In the data rows, zero lies at 4.5, halfway between 4 and 5.
Here are some points, one per row:
[1 3 4 4 6 6 2 1 2 6 4 5 6 1 3 4 7 3 2 4 3 0 7 2 2 3 4 6 6 5 3 4 4 4 5 4 3 7 5 4 5 5 5 5 4 4 4 4]
[3 5 5 3 2 2 4 3 3 4 4 1 5 2 4 4 1 4 4 3 6 4 6 5 6 3 5 5 7 5 4 9 3 6 2 4 5 5 3 4 9 6 5 5 7 3 3 5]
[6 8 7 7 5 7 5 4 3 3 4 6 4 3 6 4 5 4 3 2 7 5 4 3 3 3 8 4 7 6 2 1 3 3 5 6 5 7 4 7 3 5 1 3 4 7 5 5]
[6 7 6 3 6 2 5 2 7 4 4 5 4 4 3 3 4 5 5 2 5 2 5 3 3 7 7 5 4 3 3 4 6 2 4 6 4 6 6 4 2 3 9 5 5 4 6 7]
[2 3 7 2 4 5 1 5 3 4 8 6 7 5 6 7 2 0 6 5 3 2 6 5 6 4 5 3 6 4 4 7 3 7 5 7 5 5 6 6 5 4 6 2 2 4 3 4]
[4 6 2 7 7 4 5 4 4 2 4 5 2 4 4 9 5 5 4 1 5 2 1 3 3 4 4 5 1 5 7 6 4 4 4 7 6 6 5 3 0 4 4 3 5 7 2 1]
[8 3 3 2 3 5 3 7 4 6 3 3 5 5 9 5 5 1 2 4 6 4 5 8 5 4 3 4 6 2 3 3 5 3 4 4 4 5 3 2 5 4 6 3 7 4 1 4]
[3 1 5 6 4 3 4 5 7 4 6 3 4 5 5 8 8 7 5 4 5 4 9 3 5 3 2 4 8 5 7 5 2 5 5 7 1 4 5 2 6 6 4 5 6 4 6 4]
[6 8 4 4 6 6 3 6 6 4 4 7 4 5 5 5 3 6 3 9 6 7 4 9 2 1 6 4 4 5 7 4 4 5 3 5 4 7 5 6 3 4 4 9 4 3 5 4]
[7 6 6 3 3 3 3 4 3 6 6 7 5 6 5 7 4 6 4 8 7 3 2 4 6 5 4 4 3 7 3 6 9 6 4 6 6 3 6 3 8 5 0 7 3 6 7 4]
[4 8 2 6 5 6 5 7 4 4 6 6 6 5 3 3 5 5 7 3 5 5 2 2 3 3 7 6 4 5 4 3 6 4 4 5 4 6 4 2 1 7 5 1 6 4 4 6]
[4 4 2 5 5 5 8 6 6 4 2 5 7 5 6 4 4 7 6 4 0 1 5 3 3 5 5 6 2 8 2 6 5 5 5 3 5 4 4 8 5 4 1 4 4 4 3 2]
[5 4 6 8 5 3 4 5 6 3 5 2 9 3 5 2 8 4 7 3 5 4 2 4 0 4 5 5 4 3 7 3 4 5 2 4 2 0 4 4 3 4 5 4 3 5 2 1]
[5 3 5 4 4 4 2 7 8 6 3 1 3 4 5 6 3 6 8 3 4 4 6 0 7 6 5 7 7 5 6 3 2 8 4 4 5 6 5 5 4 4 4 5 3 5 4 7]
[1 4 5 4 1 5 6 7 5 4 3 4 3 6 3 5 5 0 4 5 4 6 6 6 6 7 6 1 5 1 4 5 6 7 5 6 3 7 5 2 5 5 5 7 2 7 7 2]
[6 2 8 5 7 6 8 3 2 6 4 3 6 6 5 3 5 5 8 3 3 5 3 5 7 5 4 3 3 7 4 5 4 3 4 4 2 6 4 4 5 3 3 7 7 4 4 4]
[5 6 6 4 3 5 7 5 6 6 3 4 3 4 3 5 6 4 3 7 7 8 3 6 6 3 4 5 4 3 2 8 5 3 9 3 3 2 7 3 4 6 5 6 2 6 4 2]
[4 4 4 5 2 4 6 5 4 6 6 6 3 6 4 3 5 7 7 5 3 5 4 4 4 7 8 9 6 5 5 5 3 0 4 3 6 3 5 4 5 6 2 6 4 2 1 1]
[5 3 5 4 7 2 5 0 4 4 4 3 7 5 4 7 3 5 5 4 2 5 7 5 4 5 8 3 5 6 4 3 6 2 3 2 6 3 7 4 4 4 3 3 4 2 6 6]
[5 5 2 5 7 6 6 3 4 3 4 7 3 3 6 5 3 8 1 6 5 6 3 9 7 5 8 4 4 5 7 5 4 7 7 4 5 7 7 2 6 5 6 5 2 5 5 9]
[5 5 4 5 4 8 4 4 5 6 3 6 4 6 7 2 6 4 2 0 6 7 5 4 2 6 2 6 5 8 5 6 6 6 4 3 7 4 4 6 2 7 6 3 4 4 7 5]
[6 5 2 3 3 6 2 1 3 3 6 5 6 7 3 5 5 5 5 4 1 6 7 1 6 5 4 5 7 3 4 5 3 5 5 4 3 4 5 5 5 2 4 5 7 7 5 3]
[7 3 4 4 3 5 5 7 3 6 7 2 5 2 2 4 5 4 6 7 5 5 4 7 5 4 3 5 5 4 5 4 6 3 6 6 7 3 3 8 3 3 7 5 4 8 6 6]
[5 6 4 4 0 7 4 5 5 5 2 2 3 6 1 6 5 3 3 6 5 5 6 5 3 4 3 1 4 4 7 7 7 4 4 5 3 5 4 6 8 3 3 4 0 2 5 8]
[3 4 4 5 6 6 3 6 4 4 5 2 3 3 6 2 1 4 5 7 5 6 6 4 6 6 4 4 4 4 4 4 8 2 3 7 6 1 4 3 7 2 5 1 6 5 5 3]
[5 3 4 7 8 2 5 5 6 7 5 6 4 3 4 5 4 6 2 3 3 8 4 1 5 3 5 4 3 1 2 5 5 4 1 5 6 6 2 6 4 6 5 7 5 3 5 8]
[2 1 6 1 5 5 2 5 5 6 6 5 4 5 0 2 5 8 3 5 3 5 4 4 5 4 5 3 7 5 4 6 6 7 7 4 6 5 2 5 5 3 4 4 5 5 2 4]
[4 4 6 5 5 3 4 5 4 3 4 5 0 7 5 4 3 2 2 8 3 3 3 7 5 4 3 5 4 4 5 6 3 6 5 3 3 0 5 4 3 4 4 7 6 7 4 8]
[6 4 4 6 5 5 6 6 5 6 0 8 4 4 1 5 3 0 3 8 6 4 5 4 6 5 3 2 4 5 7 0 2 6 5 5 7 1 5 4 7 5 6 6 5 5 6 3]
[5 4 7 4 4 5 3 5 4 0 3 5 4 5 7 4 4 4 8 4 3 3 6 5 4 4 1 3 2 3 3 2 6 2 8 3 6 3 3 5 6 9 6 7 4 4 2 7]
[5 6 3 4 9 2 5 5 4 4 6 2 6 4 3 3 3 5 2 2 6 4 2 5 4 5 3 3 5 4 5 2 4 5 7 4 5 9 5 5 3 6 4 4 5 3 9 2]
[3 5 6 6 3 4 7 4 2 5 3 6 6 4 9 5 5 4 8 6 5 4 3 0 2 5 3 7 5 2 7 5 3 3 5 2 3 4 4 5 4 3 4 1 6 3 6 4]
[4 4 4 4 3 3 5 6 3 5 6 5 4 4 2 6 3 6 3 2 6 6 6 9 2 6 5 6 1 3 2 4 1 4 4 4 5 8 5 4 5 3 6 3 7 5 5 7]
[6 6 5 2 3 5 5 2 8 4 7 5 3 1 5 2 6 4 5 4 2 7 2 6 7 5 1 3 3 4 4 4 3 5 3 6 4 2 3 3 5 5 4 3 5 1 5 4]
[1 5 3 8 5 4 5 4 5 5 6 7 4 8 6 3 7 4 8 5 5 3 5 6 6 5 4 5 4 7 4 3 6 4 2 1 6 6 3 7 4 4 2 3 4 6 3 2]
There is one direction along which these points spread out most. Take the direction at right angles to it along which they spread out most. Go by this last direction. For each point below, how far along it does it lie, from 0 to 99? The average is 50, and the first point in the table lies past the average. One standard deviation of the points above along it is 16.
[6 7 6 3 6 2 5 2 7 4 4 5 4 4 3 3 4 5 5 2 5 2 5 3 3 7 7 5 4 3 3 4 6 2 4 6 4 6 6 4 2 3 9 5 5 4 6 7] 33
[5 6 3 4 9 2 5 5 4 4 6 2 6 4 3 3 3 5 2 2 6 4 2 5 4 5 3 3 5 4 5 2 4 5 7 4 5 9 5 5 3 6 4 4 5 3 9 2] 23
[7 3 4 4 3 5 5 7 3 6 7 2 5 2 2 4 5 4 6 7 5 5 4 7 5 4 3 5 5 4 5 4 6 3 6 6 7 3 3 8 3 3 7 5 4 8 6 6] 50
[5 5 2 5 7 6 6 3 4 3 4 7 3 3 6 5 3 8 1 6 5 6 3 9 7 5 8 4 4 5 7 5 4 7 7 4 5 7 7 2 6 5 6 5 2 5 5 9] 14
[6 8 7 7 5 7 5 4 3 3 4 6 4 3 6 4 5 4 3 2 7 5 4 3 3 3 8 4 7 6 2 1 3 3 5 6 5 7 4 7 3 5 1 3 4 7 5 5] 27
[5 6 6 4 3 5 7 5 6 6 3 4 3 4 3 5 6 4 3 7 7 8 3 6 6 3 4 5 4 3 2 8 5 3 9 3 3 2 7 3 4 6 5 6 2 6 4 2] 44
[6 8 4 4 6 6 3 6 6 4 4 7 4 5 5 5 3 6 3 9 6 7 4 9 2 1 6 4 4 5 7 4 4 5 3 5 4 7 5 6 3 4 4 9 4 3 5 4] 19
[3 5 6 6 3 4 7 4 2 5 3 6 6 4 9 5 5 4 8 6 5 4 3 0 2 5 3 7 5 2 7 5 3 3 5 2 3 4 4 5 4 3 4 1 6 3 6 4] 64
